In the rows, zero is written as 128.
Each path below is one point turned by a fixed rotation once a step. After each direction that follows a path, write how fast that rotation turns it, in degrees each step (0 if it stays still).
Each turn is a multiple of 5 degrees from 10 to 175, or 0.
Each row of a path follows its step; steps can be skipped.
Rotation 1:
step 0: [127 116 120 133 137 134 135 126 126 139 117 115 117 115 122 118 123 131
 126 128 130 123 138 133 130 121 131 104 120 134 114 131 122 137 148 145
 131 121 128 126 124 140 134 116 119 126 147 136 111 120 127 128 140 128
 124 124 129 130]
step 2: [132 127 130 119 121 122 113 121 127 124 117 130 140 123 123 117 132 132
 133 125 135 126 111 132 140 134 140 113 123 136 124 147 129 149 145 132
 130 118 118 125 110 126 143 124 124 120 130 129 115 124 129 136 137 127
 133 115 124 129]
step 4: [129 135 131 116 128 124 123 128 125 128 119 123 124 125 129 127 136 127
 107 138 117 129 134 144 141 130 131 120 131 134 114 143 124 129 143 136
 133 110 119 129 126 124 122 125 125 107 139 137 119 135 113 110 138 127
 136 114 134 127]
step 6: [132 140 128 125 123 118 129 133 128 145 115 125 124 126 123 113 131 129
 141 126 135 124 132 132 140 120 132 114 128 118 116 141 140 126 125 118
 120 113 134 139 113 125 137 126 127 104 135 130 112 145 129 129 132 123
 131 120 138 126]
step 7: [126 124 140 127 136 122 124 124 125 136 123 134 123 120 114 132 130 130
 122 125 130 134 119 148 137 116 135 111 137 125 110 135 134 140 124 130
 151 124 121 123 114 122 122 111 122 128 129 141 122 143 126 135 133 137
 126 119 142 129]
step 10: [145 121 146 135 127 132 124 130 128 126 130 119 120 141 116 109 130 134
 135 121 129 129 127 131 128 126 147 115 143 135 112 146 130 134 135 129
 136 127 134 128 117 126 136 124 134 117 128 133 112 130 125 124 143 141
 119 119 124 121]
step 18: [128 122 126 123 147 120 131 134 132 123 126 117 117 135 128 129 132 149
 129 116 138 126 129 140 131 120 143 123 129 132 105 143 131 130 126 117
 131 123 121 129 128 140 137 119 114 114 146 134 113 125 122 129 133 129
 128 119 135 119]
step 24: [126 129 142 133 127 128 129 118 122 135 121 117 114 122 130 126 142 123
 138 121 129 134 141 131 130 126 154 113 127 124 125 139 126 127 119 131
 123 120 127 131 119 119 130 123 102 109 109 128 124 137 124 136 133 136
 134 125 128 126]
step 26: [136 124 136 120 145 118 135 124 134 127 125 118 117 116 121 125 129 136
 129 129 138 131 121 139 124 118 128 126 124 120 103 126 119 133 130 137
 135 117 124 134 124 120 114 110 107 124 127 123 115 133 133 133 142 142
 121 130 126 125]
[128 129 131 132 130 128 129 125 126 129 126 125 128 128 127 127 128 128
 126 125 131 123 129 130 128 125 124 129 127 126 125 127 128 128 128 129
 124 128 130 129 133 128 127 127 127 127 128 129 128 128 131 130 126 124
 128 129 136 124]  55
[130 125 126 128 126 132 129 126 128 130 125 124 130 129 126 129 130 127
 129 125 129 126 131 126 125 127 131 126 130 129 129 130 132 128 127 126
 131 126 126 126 125 127 126 131 129 129 129 126 130 131 129 129 123 127
 126 126 127 125]  100
[129 129 125 128 122 129 125 128 130 129 127 128 129 127 124 126 126 127
 127 129 128 125 130 130 129 131 124 126 125 128 131 129 125 128 129 132
 128 124 129 133 126 127 129 129 132 128 129 128 125 127 129 125 130 125
 127 125 128 127]  170
Rotation 2:
step 0: [124 124 142 126 126 130 130 129 119 133 132 116 131 126 127 117 133 126
 115 133 117 125 120 124 120 116 114 126 133 132 125 124 137 135 141 128
 115 124 126 125 129 139 142 112 119 126 135 125 137 134 137 142 135 135
 123 131 123 125]
step 1: [123 128 139 120 126 131 126 133 131 147 120 124 135 120 113 117 127 132
 119 129 129 120 135 132 136 128 110 127 132 122 124 128 136 124 116 116
 114 133 133 130 133 125 133 142 135 136 136 129 122 135 135 124 130 120
 136 134 129 138]
step 3: [130 131 129 120 118 118 117 131 137 149 138 125 128 118 127 131 130 128
 126 123 128 128 129 125 140 132 139 139 118 121 140 129 132 129 127 129
 136 127 118 122 124 136 131 124 136 131 138 143 136 128 129 131 110 117
 128 142 131 130]
step 7: [131 130 124 126 120 123 140 122 129 121 111 121 137 120 131 124 136 138
 125 124 136 129 108 131 122 126 124 127 133 119 129 131 126 135 145 124
 129 128 121 131 124 129 118 120 122 136 124 119 114 136 129 139 131 129
 142 114 137 126]
step 12: [136 122 122 145 130 124 129 132 135 122 138 123 136 120 128 129 128 134
 144 132 138 124 124 121 135 135 124 129 137 119 128 129 127 123 123 130
 125 116 123 112 129 130 143 139 123 139 126 131 131 133 121 123 112 116
 122 132 113 124]
step 14: [125 125 127 139 133 132 134 138 128 117 116 136 134 117 124 120 141 127
 125 125 131 123 126 120 129 130 121 141 119 133 124 118 135 122 120 118
 131 127 124 117 125 132 117 131 140 122 135 115 133 148 124 133 122 126
 143 132 124 134]
step 16: [123 131 123 127 122 134 129 130 128 140 141 119 131 126 134 133 130 126
 118 126 129 127 127 129 133 117 118 142 125 121 137 127 134 131 133 139
 146 117 125 134 121 141 122 109 128 120 129 112 133 134 123 135 132 142
 138 130 133 130]
step 22: [127 133 132 139 127 120 119 122 125 128 119 142 136 134 112 144 132 131
 125 120 111 122 129 109 128 117 133 132 123 131 118 133 125 135 119 132
 132 114 119 123 128 127 130 128 125 124 119 138 134 119 129 132 136 130
 123 132 128 133]
step 26: [129 126 128 116 139 126 123 130 129 143 126 120 116 136 126 136 125 128
 120 121 131 131 124 143 141 136 127 126 112 128 139 120 133 141 139 127
 118 123 122 122 127 132 124 135 131 148 121 124 119 129 132 119 121 125
 131 127 122 122]
[130 131 127 128 125 132 126 129 128 131 127 129 130 131 124 125 127 130
 131 126 130 130 129 130 126 127 129 131 127 127 127 130 126 128 128 128
 126 128 127 129 129 129 128 132 129 129 128 125 129 133 126 128 124 127
 125 131 130 122]  160
[124 130 126 131 129 133 131 129 127 129 131 125 131 130 129 133 132 127
 129 128 129 130 129 128 128 127 130 127 127 130 123 132 128 129 133 126
 127 129 128 128 127 125 127 126 128 129 129 131 129 129 129 132 131 128
 130 131 128 127]  160
[125 131 130 127 126 128 126 131 129 131 126 127 126 126 129 129 128 130
 129 129 128 128 126 121 124 128 132 129 128 125 128 130 126 125 128 126
 130 129 125 129 129 127 126 126 129 127 128 126 124 124 129 126 131 124
 126 125 130 126]  25
[126 127 126 131 128 128 127 131 125 126 125 124 128 128 124 127 126 124
 128 129 127 128 126 124 130 125 125 125 129 125 130 128 124 129 130 129
 128 128 129 132 129 127 127 129 129 129 133 134 127 128 128 127 127 132
 126 127 128 127]  35
[130 129 127 133 131 123 128 127 128 130 134 130 127 127 126 128 127 126
 129 128 131 132 127 129 128 126 128 125 128 128 128 127 127 129 130 125
 129 123 125 127 131 128 129 128 128 127 129 126 125 128 132 129 128 127
 129 129 134 128]  80
[127 127 127 130 131 130 128 130 128 128 133 124 127 126 127 124 131 129
 130 130 128 126 129 127 126 128 128 131 130 131 128 127 128 130 129 126
 130 127 130 126 132 126 128 127 131 129 128 125 131 128 123 123 128 132
 128 125 128 128]  20
Rotation 3:
step 3: [137 120 131 121 128 128 141 129 130 132 138 116 120 136 132 126 136 125
 121 119 126 128 128 131 125 129 134 131 123 123 133 134 136 142 118 128
 114 124 132 113 118 124 143 124 126 145 140 141 132 122 105 131 118 134
 149 144 140 123]
step 4: [125 130 126 122 134 140 122 126 122 129 138 132 136 134 116 129 127 139
 118 116 132 132 122 122 124 132 138 121 139 120 115 138 133 135 131 126
 144 134 117 118 137 129 110 110 124 140 113 128 124 117 138 117 116 125
 115 120 123 140]
step 5: [136 141 119 139 121 117 128 113 125 114 130 142 121 124 126 125 124 140
 131 143 128 125 134 137 137 124 130 126 125 143 126 115 132 132 112 119
 123 128 137 125 131 135 144 129 126 139 125 119 133 144 147 127 132 119
 114 137 133 118]
step 9: [139 131 125 133 132 114 114 126 132 112 127 133 119 131 144 118 124 131
 120 140 120 113 132 131 117 123 121 129 114 126 132 122 142 123 136 135
 125 129 135 129 108 116 135 138 144 136 128 127 135 130 130 104 131 128
 126 137 128 126]
step 14: [108 133 140 132 120 120 134 133 130 127 128 121 151 117 139 135 125 129
 134 128 138 135 132 114 134 120 142 131 132 126 123 144 116 121 128 124
 125 132 113 144 118 116 126 117 118 118 132 128 136 128 125 136 132 114
 129 117 129 131]
step 15: [121 117 145 129 121 113 134 119 122 127 118 122 120 122 125 123 117 105
 115 129 131 126 125 131 129 141 122 131 129 125 119 125 128 139 115 112
 123 135 141 123 134 128 130 134 138 129 129 136 129 127 117 119 114 137
 136 148 119 120]
step 16: [127 125 116 122 127 132 124 130 113 145 126 121 127 139 119 135 125 132
 123 129 124 142 113 124 128 134 136 123 134 125 143 130 155 137 141 142
 132 128 124 122 133 119 113 138 127 131 133 139 128 131 133 127 126 129
 110 114 133 116]
step 26: [135 141 127 122 136 139 149 138 129 135 138 124 127 119 134 127 117 124
 137 126 125 141 126 118 127 114 139 133 132 134 140 140 132 123 133 121
 126 133 124 141 110 131 110 125 117 122 130 131 135 130 117 137 141 129
 129 149 127 128]
step 28: [118 123 123 128 132 119 109 119 119 139 129 133 127 122 138 126 135 122
 127 131 136 125 123 132 127 141 122 124 132 126 135 121 143 125 131 153
 124 123 138 129 131 111 140 136 128 127 139 122 133 137 124 141 148 124
 112 137 136 118]
[127 130 130 128 129 133 126 128 128 131 127 131 132 129 128 128 130 127
 127 127 128 131 130 130 132 127 125 129 130 129 126 128 131 130 131 130
 124 128 131 129 126 132 128 125 124 127 129 125 132 127 129 128 127 130
 122 126 129 127]  120
[126 129 127 128 129 125 127 128 128 125 126 131 127 129 133 130 127 127
 126 126 128 132 131 127 128 127 127 129 128 134 125 124 128 126 127 124
 134 128 127 132 127 128 126 127 127 128 127 129 131 131 126 127 129 129
 130 127 132 128]  85
[122 124 128 127 127 125 130 130 126 127 129 126 130 126 126 131 129 126
 126 126 126 130 125 127 127 126 134 127 130 128 124 127 128 127 128 130
 127 133 132 126 128 128 127 131 128 127 132 128 130 130 126 130 129 128
 126 129 128 126]  25
[124 130 131 126 134 125 129 127 131 126 132 128 127 130 129 125 128 129
 129 132 126 126 129 130 132 129 128 127 126 131 131 127 128 131 127 128
 127 130 134 127 127 128 130 130 126 130 125 131 131 128 126 129 129 131
 129 129 126 128]  175
[131 128 130 127 125 131 131 125 128 129 126 131 127 124 127 128 131 128
 129 125 129 125 128 134 127 128 127 125 126 130 128 125 126 131 127 126
 128 129 130 129 133 124 129 128 124 127 131 129 128 130 128 127 126 128
 129 128 128 125]  145
[126 134 124 128 129 129 125 132 124 132 127 130 127 128 131 127 130 126
 128 131 129 126 131 128 128 126 132 124 131 128 129 128 126 128 126 130
 127 130 126 128 134 129 127 126 129 127 126 131 129 130 127 129 128 128
 127 128 128 128]  120
[131 129 132 127 123 126 126 125 130 130 129 128 133 128 131 127 127 125
 127 130 131 128 126 127 127 128 128 127 131 125 130 128 130 127 126 131
 131 128 130 128 128 127 129 129 130 128 129 131 131 126 124 125 129 132
 129 125 129 126]  55
Rotation 4:
step 0: [120 135 124 131 126 124 125 126 144 126 136 129 136 133 122 136 133 119
 131 126 136 145 136 139 119 136 138 125 123 136 124 130 110 126 127 127
 137 124 129 108 145 130 125 118 113 129 139 142 139 129 122 130 131 141
 134 131 130 125]
step 3: [123 130 134 128 131 123 123 130 121 116 115 127 136 115 129 138 137 126
 128 124 135 123 140 132 125 128 137 126 134 126 124 140 137 120 122 119
 137 142 130 139 130 108 129 117 131 135 132 128 134 114 134 114 113 120
 122 135 127 111]
step 4: [139 118 115 120 137 135 130 106 117 136 125 115 136 135 123 135 124 126
 128 122 126 122 135 124 128 117 117 139 122 130 123 132 134 131 140 134
 123 123 136 123 115 127 129 127 142 139 125 135 112 134 124 127 121 119
 136 127 127 140]
step 8: [116 135 136 137 123 132 120 123 130 118 140 128 129 122 136 124 141 123
 131 132 137 125 129 114 120 128 116 109 134 126 126 129 122 122 119 133
 125 143 131 136 121 130 129 122 117 111 128 146 137 128 123 126 136 137
 134 141 139 136]
step 9: [143 123 129 114 126 127 131 125 126 129 133 122 122 138 137 121 127 127
 123 116 120 127 142 132 123 120 145 140 138 125 123 121 138 119 130 116
 151 125 135 132 117 127 131 136 120 118 127 126 125 123 118 124 135 127
 110 129 131 129]
step 23: [130 131 132 119 134 126 125 119 117 130 115 120 146 142 127 125 114 127
 128 121 120 123 116 125 139 122 126 133 132 131 123 132 118 130 129 122
 125 122 130 140 112 145 132 133 107 118 123 129 128 130 132 136 121 117
 136 133 118 133]
step 24: [132 117 126 132 113 121 140 130 131 135 122 132 133 128 127 123 125 125
 136 137 132 109 120 131 126 121 137 121 119 127 136 110 147 149 117 129
 126 128 115 124 130 121 128 128 124 117 122 123 131 134 127 124 132 141
 131 118 130 121]
step 25: [119 143 129 124 141 124 141 132 129 130 128 130 108 120 144 133 130 127
 122 129 130 146 130 141 128 119 128 134 145 140 124 129 122 132 128 129
 125 125 119 129 139 118 137 124 121 142 119 120 122 128 133 131 133 132
 141 117 134 134]
step 28: [125 138 145 124 148 129 125 131 120 125 131 143 114 131 124 124 137 134
 123 137 122 131 125 120 129 126 136 152 131 119 126 127 125 127 133 120
 131 115 136 131 121 128 124 127 132 117 140 120 125 130 128 123 118 125
 110 136 123 120]
[130 131 130 127 122 131 124 129 129 133 129 132 128 128 126 128 128 128
 131 127 130 127 125 133 129 130 126 129 124 128 128 129 126 129 129 130
 126 132 126 130 127 130 130 127 126 127 129 132 127 129 128 125 128 128
 129 128 126 125]  135
[131 126 125 129 125 131 129 127 127 127 129 125 127 126 127 131 123 128
 127 127 127 128 127 125 130 126 131 130 128 128 130 124 128 126 129 132
 130 130 129 126 129 130 129 131 130 131 126 130 129 133 125 126 129 130
 126 125 131 123]  145
[128 128 129 125 126 126 128 129 127 127 127 128 125 130 128 127 130 124
 124 129 127 134 128 130 124 125 128 130 127 129 130 133 132 128 125 128
 127 127 131 126 129 125 131 126 127 127 128 129 129 130 128 129 129 130
 124 128 125 124]  115
[129 130 128 132 128 126 127 128 129 127 125 131 127 125 130 129 130 130
 126 127 128 132 127 124 128 126 122 129 124 129 130 125 130 125 128 126
 128 127 132 131 128 133 128 130 127 127 124 129 130 129 129 129 128 127
 132 127 125 129]  120
[125 132 131 130 130 129 130 127 131 132 128 128 127 128 128 132 132 130
 129 130 126 129 131 127 129 124 129 126 130 130 130 128 128 124 125 129
 128 128 124 126 129 128 127 131 124 129 129 129 129 127 129 124 127 127
 127 132 130 125]  130
[127 134 126 129 128 128 128 130 131 128 129 127 126 131 131 128 131 124
 133 128 127 130 131 128 125 131 128 130 129 126 124 125 126 126 129 129
 131 129 129 127 127 130 129 127 132 123 127 126 130 129 127 128 129 129
 124 126 128 128]  40
Rotation 5:
step 0: [136 131 120 113 130 116 127 126 119 126 127 110 124 132 129 131 125 118
 124 125 121 133 116 117 110 136 140 121 123 141 139 123 153 134 138 129
 134 139 120 132 129 125 120 134 121 128 135 127 128 130 121 116 123 137
 116 131 117 133]
step 2: [121 138 112 130 122 120 130 126 133 130 146 123 126 123 111 121 115 124
 132 121 137 141 133 118 130 139 138 120 119 107 132 130 135 133 137 121
 130 112 128 138 128 127 135 118 133 120 127 140 119 136 126 127 132 124
 143 130 128 133]
step 3: [118 130 136 125 128 124 136 122 127 117 129 136 131 127 143 134 117 125
 134 130 136 138 118 119 132 123 137 139 126 138 139 115 138 139 141 128
 124 133 134 122 140 114 135 142 113 127 142 128 123 127 119 123 127 143
 140 133 136 120]
step 9: [137 121 130 133 125 147 128 126 123 139 113 120 124 129 118 137 124 112
 116 129 133 137 116 126 125 141 148 124 121 130 140 140 126 130 121 132
 120 131 134 122 113 128 143 137 124 136 133 127 116 128 119 124 134 131
 129 129 124 139]
step 10: [115 130 115 126 127 119 122 116 131 127 131 120 143 121 140 130 121 120
 124 131 133 129 120 120 128 124 131 121 135 109 127 127 134 137 121 111
 133 127 135 139 125 118 143 132 123 129 111 118 136 137 122 136 136 110
 141 129 122 129]
step 15: [136 120 117 121 121 118 128 127 136 129 134 128 123 131 148 116 138 134
 128 130 134 134 123 143 136 122 128 115 143 127 135 141 128 144 120 119
 130 127 131 119 118 128 139 126 117 128 119 116 120 116 116 129 139 131
 136 142 126 122]
step 22: [120 126 118 124 114 117 126 128 144 121 134 122 129 135 118 142 118 135
 143 120 132 122 119 136 116 126 135 114 131 134 131 125 137 124 116 131
 117 118 125 132 126 121 123 139 116 121 124 131 124 133 139 122 123 145
 144 126 137 133]
step 23: [134 131 131 136 135 123 129 124 123 131 106 131 120 132 156 126 117 133
 129 132 125 129 123 141 137 134 138 120 143 117 150 124 121 136 120 130
 131 127 130 122 120 122 134 134 130 130 132 133 128 119 127 119 130 148
 124 126 127 127]
step 24: [120 135 117 132 122 130 130 123 132 135 141 115 124 105 130 117 134 111
 141 130 134 123 120 128 144 120 111 121 136 126 127 131 114 131 114 118
 124 114 132 122 130 131 121 135 131 130 114 136 121 123 130 122 133 123
 124 125 125 135]
[128 125 129 129 128 128 129 127 125 128 128 125 129 126 127 127 132 128
 128 132 130 128 126 128 128 126 125 125 128 128 125 127 126 128 126 127
 125 130 125 128 129 126 130 126 128 130 127 125 125 133 125 126 134 130
 126 128 133 126]  125
[132 125 120 126 124 130 128 126 127 129 131 130 130 127 125 126 128 128
 129 128 130 126 130 130 124 130 129 127 127 132 129 128 129 132 127 127
 126 126 128 126 125 130 125 125 130 130 128 129 125 129 132 128 127 128
 129 127 128 127]  160
[132 127 128 127 127 124 130 128 125 128 123 126 132 129 126 134 127 125
 128 125 126 127 125 131 128 126 129 128 129 130 128 125 125 128 128 132
 125 129 128 131 127 129 127 130 130 126 131 127 127 130 129 130 127 127
 130 130 126 130]  80
[129 127 129 129 127 128 132 127 131 126 127 123 125 130 129 124 126 128
 132 127 125 124 128 129 127 127 121 127 127 128 131 125 126 125 127 130
 128 126 127 127 127 127 127 127 127 129 127 133 130 130 129 129 129 130
 127 126 126 126]  10
[129 125 126 128 132 127 128 127 130 128 127 128 128 129 128 126 128 126
 129 126 127 127 127 124 130 126 126 128 128 127 126 130 136 128 125 130
 128 127 127 131 129 132 130 125 126 126 126 126 124 129 130 130 127 132
 130 128 127 132]  145
[125 131 128 129 131 131 125 128 125 126 128 125 131 127 129 126 128 129
 128 132 125 125 126 128 128 128 128 133 131 129 130 126 129 129 126 128
 127 124 130 130 130 127 127 130 134 132 127 127 125 126 129 131 126 128
 126 128 128 128]  55
[127 128 129 123 129 130 129 129 131 125 130 128 131 127 130 130 128 129
 130 129 124 129 130 132 127 132 129 125 129 126 130 126 131 130 129 131
 124 129 126 129 132 125 125 127 125 128 125 124 131 127 128 129 129 129
 130 131 130 126]  95
